In the data rows, 128 means zero.
The rows fall into hidden groups. There are 4 groups. Groups can overlap: rows of different groups may look alike. Groups are numbered from 0 in the order they first appear among the rows asked about.
Each row in order, then its group:
[151 176 149 171 134 122 118 122 197 192  97 106  99  88 188 108 115 102
  98 104 126 134 110 124 121 255 211 182 163 101   0  23] 0
[ 66  66 108 112  90 170 160 176 181 213   0  32 145 134 168 166 122 142
 145 170 118 136 155 116 145  13  27 206 141  55 186 150] 1
[246 251 186 151 145 117 111 121  81  52 209 158 111 201 173 163 126 115
  98  69  94  69  76 119  98 240 137 106 158 226  32 105] 2
[ 95  71  31  88  73 151 153 183 168 232   0  76 139 133  80 128 148 175
 169 172 131 134  97 139 139  81 134 122  46 119 209 170] 2
[  6   0 156 120 172  81 114 117 131 123 153 151 165 126 111 176 130 147
 156 177 144 151 182 160 155  55 124 119  73   7  91 202] 0
[218 224 184 170 191 116 103  62 135 115 173 133 109 138 134 105 120 120
 126 127  84  52 110  91  98 204 108  78 142 255  86  47] 2
[217 236 191 187 171 107 113 103 100 107 159 113 100 215 205  90 116 100
  99 135  54  71  94 123  99 184 105  85 205 255  30  85] 2
[ 66  29 150 137 181  78 111 119 127 116 127 157 163 139 124 156 136 163
 146 180 136  91 168 162 154  19 221 112  30  19  88 199] 0
[117  94  76  93  56 179 201 195 121 135 132  75 136 127   0 138 130 112
 119 119 159 164 170 135 132  29 134 122  34 131 226 158] 0
[230 184 137 119 183 111  94  41  66  63 208 147 118  96 255 157 132 122
 132 112  77  82  92 120 123 185 106  73 255 234  80 124] 2
[242 255 196 153 155 133 124 138 104  99 193 151 111 206 161 117 110  63
  96  84  46  48  94 102  82 255 179 127 169 112  86 102] 1
[225 164 202 200 222  51  89  69  63  70 192 135 109  94 175  72 108 120
 118 161  99 149 127 143 124 218 112  44 112 229 107 101] 3
[104 101 101 102  45 167 185 198 151 183 121  40 126  79  88 137 118  83
  58  37 166 143 106  92 143 255 189 110 222  85 196 119] 3
[255 182 131 145 123 156 127  78 173 137 170 121 118  59 190 162 129  94
  63  95 118  60  92  54  93 153 247 145 192  29 192 117] 2
[  7 169 129  80 161  88  84  23 108  88 221 134 101 135 135  90 155 192
 197 164 101 117 206 171 134 255 112 148  55  99 130 107] 1
[177 150 114 174 232 112  70  58  76  49 140 170 149 149 255 129 120 120
 151 122 127  65 120 135 129  42  99  67 205 209 101 122] 0
[ 21  27 133 126  82 143 148 218 136 112 153 171 128 131   0 186 133 107
 153 153 153 207 166 146 146  59  10 139  54  68 160 184] 0
[255 236 164 141 140 154 137 205 125 115 193 145 126  80 135  92 114  60
  81 119  45  78 100 139  92 255 183 107  86  34  78 122] 1
[ 40  54 127 114  79 113 125 135 127 144 140 160 128 109   8  57 163 196
 171 169 139 118 104 186 180  76 201 155  72  17 201 131] 1
[ 63  54 137 100  80 117 135 122 125 150 135 159 121 116   0  70 158 197
 188 153 141 118 106 183 182  71 203 140  83   7 196 140] 1
[244 213 154 175 150 117 101 145 103  86 188 144 111 159 191 142 121  98
  95 120 125 106  81 135 127 192 218 176 119 173   0  35] 1
[100  67 120 152 241  62  96  69  98 102 156 165 137 113 255 159 132 110
 130 152 124 142 159 137 125  48 135  81 108 112  81 167] 0
[112 178 109  78  43 196 154 133 199 190  50  95 128  82  59 103 128 119
  91  63 169 141 133 155 111 103 250  95  35 130 153 127] 0
[106  97  86  68 148 133 107  62  78  55 235 179 141 110 192 167 136 164
 157 147  85 126  98 131 109  83 183 134 166 147 224 134] 2
[120  73  51  88  80 173 186 201 150 160  35 100 132 115  30 119 126 106
 146 118 171 146 150 155 135   0 159  82  90 193 204 160] 0
[ 52  59 146 106  84 161 134 218 127  91 154 201 142 145   0 161 129 122
 125 130 174 180 154 114 129 140  22 166 169  17 141 175] 3
[ 57  78 106 114  82 154 146 155 199 236   0  60 138 123 170 141 139 153
 157 162 142 113 122 126 139  74  71 172 109  93 174 144] 2
[223 203 176 172 178 101  89 104 100  79 135 104 118 198 255  87 104 129
 133 132 117  92  79 119 116 110  59 105 228 255  22  95] 0
[ 91 121 121 116  78 155 149 125 203 217   0  68 132 113 178 181 146 144
 128 144 132 116 101  91 130 109 220 130  93  30 165 132] 2
[ 94  86  34  91  47 151 152 155 160 205  51  69 144 127  36 137 150 173
 172 155 146 156 111 155 136  83 149  90  97  39 227 167] 2
[ 64 137 124  77 136 109  93  75 112  73 223 170 118 128  44 131 142 185
 183 133  83 121 195 159 112 244 129 183  73  49 194 131] 1
[  0  38  61  78  87 125 154 173 143 197  37  80 114 121  60  80 151 202
 206 201 136 148 120 182 185  87  23 116  61 125 205 179] 2
[ 72  86  63  86  66 179 202 201 127 142 115  86 142 128   0 146 122 107
 135 106 167 160 182 133 140   8 109 121  76 138 216 160] 0
[ 57  34  60  85  88 167 195 237 155 182  34  70 136 124  69 129 123 101
 127 127 165 155 137 129 147   0 109 124 206 193 183 149] 3
[  0   0 139 122 195  69 114  96 138 115 153 153 164 125 181 165 132 154
 150 171 148 169 170 144 149  47  79 119  65  59  90 208] 0
[  0  19 126 110  94 148 122 211 145 158 127 179 145 185  80 123 126 144
 154 117 183 153 142 128 127   0   0 229 171 178  92 170] 3
[  0 111 120  99  69 170 175 205 182 211   8  61 124  95 110 144 118  85
  65  62 144 158 129 101 144 181 151  58 233 154 174 132] 3
[215 234 177 194 175 113 104  79 104  96 173 123 102 197 181 112 115 109
 108 135  74  53 100 119  97 181 113  59 197 255  56  72] 2
[ 79  89 106 150 233  75 108  82  99  86 152 164 133 119 255 144 126 132
 115 166 128 168 157 126 114  84 129  71   7 176  85 161] 3
[  0  22 127 119 101 133 133 210 155 134 138 194 150 133   2 150 130 133
 162 137 164 188 162 126 141   0   0 192 206  71 117 175] 3
[255 212 136 132 118 163 146 198 130 108 191 154  97  86 129 119 109  69
 111  95  82  74 115 106  96 255 233  82 103   0 184 122] 1
[  0  44  92  83  75 123 146 127 139 169 134  91 108 108  18  83 155 213
 205 184 129 147 139 183 170 114 117  75  48  84 216 176] 2
[255 250 187 163 103 123  97  73 140 116 187 144 122 187 121 103 108 113
  85  65 146 107 103  92 103 255 215 112 134 159  37  40] 0
[230 182 110 115  93 148 117 146 106  92 174 177 134 138  23 167 134 129
 100  92 115 140 132  82 104 197 203 160 104   0 215 139] 1
[231 181 133 142 188 101  94  50  68  89 184 146 118 103 255 149 128 126
 137 114  84  97  90 127 120 175 110  95 200 255  24 124] 2
[ 43  39 139  95  81 159 150 217 144  98 139 215 145 172  23 130 129 140
 107 103 186 183 148  97 127 114   0 235 126  78 117 163] 3
[219 157 129 129  85 142 137 150  94  97 167 165 134 135  27 156 123 112
  88  95 154 133 125 102 122 224 255 142  79   0 176 127] 0
[215 185 139 135 188 109  87  39  68  80 219 156 109 102 255 154 130 127
 141 113  85 117 115 143 105 183 147 125 126 244  17 119] 2
[230 217 212 174 181  94  90  83  83  71 163 129 119 193 205  70 114 108
  93  99 124 113  82 115 107 209  91  70 175 255  71  71] 3
[215 185 122 104  50 147 115 119 117 110 207 193 126  86  26 165 142 166
 126  87  90 154  95  86  95 151 188 183 143  60 231 135] 2
[  7  34 123 104  86 147 143 217 136 165 120 184 146 195 124 126 123 147
 137 113 150 153 133 128 130   0   0 193 206 218  83 162] 3
[226 178 198 199 215  69  97  52  68  69 181 134 108 113 217  53 113 114
 112 152 104 129 117 141 110 199 110  36 146 255  95  91] 3
[ 27  16 111 128 178 109 121 146 135 122 148 183 139 162 234 129 131 117
 140 153 162 148 170 139 112   0   0 111  70 250  79 160] 3
[221 200 188 217 197  58 107  76  87  91 159 120 119 112 182  60 116 123
 116 145 106 121 106 144 125 177  97 106 107 255  49  59] 3
[ 78  43  57  87  87 168 190 222 148 173  22  81 130 125  48 140 123 115
 144 123 171 153 149 140 142   0 117 109 168 199 193 148] 0
[136 116  94  94  48 175 186 166 159 183 131  59 131  73  64 137 122  71
  59  56 169 138 131  95 132 255 143 106 139  69 215 131] 3
[190 199 104 146 210 128  86  39  79  27 179 167 134 145 217 118 114 124
  77 129 121 156 132 115 109 172 158  73 235  48 144 135] 3
[189 147 115 166 232 105  76  46  70  51 141 158 148 157 255 134 117 106
 161 125 124  80 117 131 121  72  88  53 242 212 104 123] 0
[  8  48  39  75  79 151 152 224 149 200  21  80 142 146  19  97 149 189
 177 207 133 138 123 157 147  68  67 140  84 142 209 163] 2
[255 253 201 162 115 119 101  68 142 120 178 138 107 166 109 108 119  98
  82  71 147 114  96 100 109 255 230 131  89 162  40  32] 0
[241 227 185 164 145 104 108  84 155 130 162 116 110 167 161  83 114 127
 120  92 133 114  90 104 111 255 151 133 146 237   0  29] 0
[ 68  55  84 110  78 169 160 141 173 214   0  29 148 136 140 144 137 153
 144 181 134 130 136 141 145  32  41 198 144  50 205 149] 1
[  0  26 134 127 100 132 137 195 154 130 137 174 155 132   0 161 130 131
 167 150 166 198 166 131 146   0   0 176 166  72 123 177] 3
[101 123 121  94  71 175 182 167 120 149 127  82 146 121  60 169 145 135
 116 149 152 107 142 118 137  40 204 132  73   0 204 162] 1
[122  78  65  94  68 176 194 205 121 141 117  86 146 120   0 133 133 105
 136 111 170 171 174 138 137  12 119 107  55 129 221 153] 0
[226 174 116 114  78 145 123 142 114  87 182 177 134 141  10 156 135 124
  89  97 118 136 141  87 106 193 182 183 120   0 218 142] 1
[ 55 116 120 137 109 142 142 162 206 242   0  52 126 112 214 158 133 128
 135 155 125 114 115 107 140  90 129 162 104  89 139 133] 2
[227 221 187 211 165  64 108  83  98 111 172 128 117 112  88  66 113 115
 125 144 111 122 100 151 131 228 145  96  70 255  59  27] 3
[221 187 199 186 211  85  91  65  80  61 166 111 110 140 254  61 122  99
 119 135 110 120 109 130 108 163  97  41 179 255  80  91] 3
[151 205 173 148 102 142 132  96 185 190 112  93 102  84 119 111 124  89
  67  61 131 126  99 109 128 255 217 234 190  92  58  12] 3
[249 189 113 100  61 153 112 129 109  91 198 181 146 112  33 161 131 143
 115  87 116 153 113  83 101 182 169 172 128  22 227 135] 2
[  0   4 153 110 189  70 116 104 128 124 146 156 165 136 172 166 127 143
 140 160 147 166 184 158 140  45  93 107  71  47  93 207] 0
[120  79 144 104  89 164 136 177 120  92 151 203 146 110   0 175 136 119
 120 143 152 178 137 123 133 192  89 114  55  21 178 173] 0
[109  86  83  89  60 171 212 194 126 135 123  83 134 117   0 148 128 101
 142 116 171 158 171 134 141   0 123 111  46 140 219 162] 0
[207 138 121 153 192 147 103  48  76  11 167 188 145 203 173 139 123 119
 111 113 136  94  96 115 122 112 201  50 175  97 161 132] 0
[240 177 147 158 160 101  98 121 106  76 190 155 131 131 215 119 132 122
 116 135 112  94 147 139 113 198 204 145 120 197   1   9] 1
[ 89  50  84 108  78 166 160 148 179 222   0  41 145 127 144 133 141 160
 143 174 130 128 140 140 144  28  34 185 152  51 195 161] 1
[  6  75  51  93  82 143 181 227 165 185 108 115 131 126 125 111 123 137
 143 125 154 148 135 121 144   0   0 255 255 135 100 164] 3
[ 48  45 118 135 214  74 117  91 133 115 147 167 134 122 255 126 131 134
 127 164 138 171 156 139 116  40  10  74  33 230  79 168] 3
[213 173 159 138 103 134 127  98 185 163 171 124  95  81 157 119 109  96
 100  83 140 124 124 111 115 255 241 167 137  42  41  36] 0
[211 167 108 173 238  99  71  55  67  58 156 145 136 136 255 124 112 115
 125 132 118 101 124 128 123 102  71  53 222 206 104 123] 0
[ 98  63 142 132 189  98 106 135  99  85 148 201 148 120 148 167 131 149
 118 153 140 132 153 138 135  82 245 100  18   0 113 178] 0
[  0  34  83  95  89 108 139 135 152 178  90  92  72 118  78  70 149 208
 213 206 130 146 129 182 212  88  38 115  54 127 197 175] 2
[ 37 209 150 130 132 143 154 132 180 208   8  66 115  92 120 122 109  78
  92  78 114  94  96 126 155 148 198 255 255 144  17 103] 3
[ 99  76  69  92  44 147 146 166 142 186  93  66 146 134  18 133 153 175
 180 155 145 143 115 165 135  87 168 105  92   7 226 161] 1
[ 35 208 144 133 125 150 144 127 196 207  10  82 112  82 141 136 120  89
  78  59 121 117 101 119 144 186 211 255 236 131  36  65] 3
[122  88 151 112  85 159 146 181 119  87 164 190 149 102   0 169 128 108
 110 121 152 189 142 124 138 192  95 117  62  10 174 175] 0
[  9 160 116  84 153  89  83  20 106  86 213 144 106 137 142  89 149 180
 191 153  92 115 211 179 144 255 113 144  79  83 141 119] 1
[147 186 127 140 194 104  77  28  70 106 158 141 123 114 255 136 130 126
 163 142  89 106 163 145 121 163 160 155  91 224   0 126] 2
[244 183 110 145 118 160 128 110 166 128 161 126 115  67 185 157 123  89
  82  82 124  70  99  54 106 160 238 167 132   3 211 130] 1
[ 98 175 129 112  60 149 144 129 187 235   0  70 129 117 133 206 143 161
 133 142 105 112  91  72 128 146 194 104 170  70 171 136] 2
[223 155 197 202 225  54  86  56  67  72 207 132  99  91 167  68 100 126
 116 167  97 160 134 143 126 205 131  61 109 211 114  97] 3
[216 196 185 176 199  92  89  75  89  58 145 111 116 166 255  68 113 111
 127 120 115  98  94 125 112 130  66  80 206 255  78  91] 3
